[[756 435 333 337 497 567 592 678 660 574]
 [824 417 494 257 681 489 518 517 682 486]
 [659 747 362 612 533 567 403 391 689 374]
 [720 280 438 703 595 545 523 386 492 370]
 [746 606 585 508 274 526 635 506 494 429]
 [359 323 631 434 578 174 411 352 762 647]
 [476 704 192 446 440 242 468 663 593 736]]
Which number is the entry directly below 508?
Answer: 434
Which number is the entry directly above 720?
Answer: 659
The 2nd entry from the end, reading row by row -> 593
The largest entry in the last column: 736
The third entry, reading row by row -> 333
Which number is the largest entry in the first column?
Answer: 824
Which number is the 2nd smallest entry?
Answer: 192
The smallest entry: 174
The bottom-left entry: 476
The fifth entry, reading row by row -> 497
Which number is the last entry of the smallest entry's row?
Answer: 647
The entry just left of 647 is 762
The entry just left of the smallest entry: 578
Which number is the entry just right of 386?
Answer: 492
The entry directly above the smallest entry -> 526
The 2nd entry, reading row by row: 435
Which number is the entry directly below the smallest entry?
Answer: 242
The fourth entry, reading row by row -> 337
The entry directly above 578 is 274
The first entry, reading row by row is 756
Which number is the entry directly below 606?
Answer: 323
The entry directly above 192 -> 631
The smallest entry in the last column is 370
Which number is the entry just right of 446?
Answer: 440
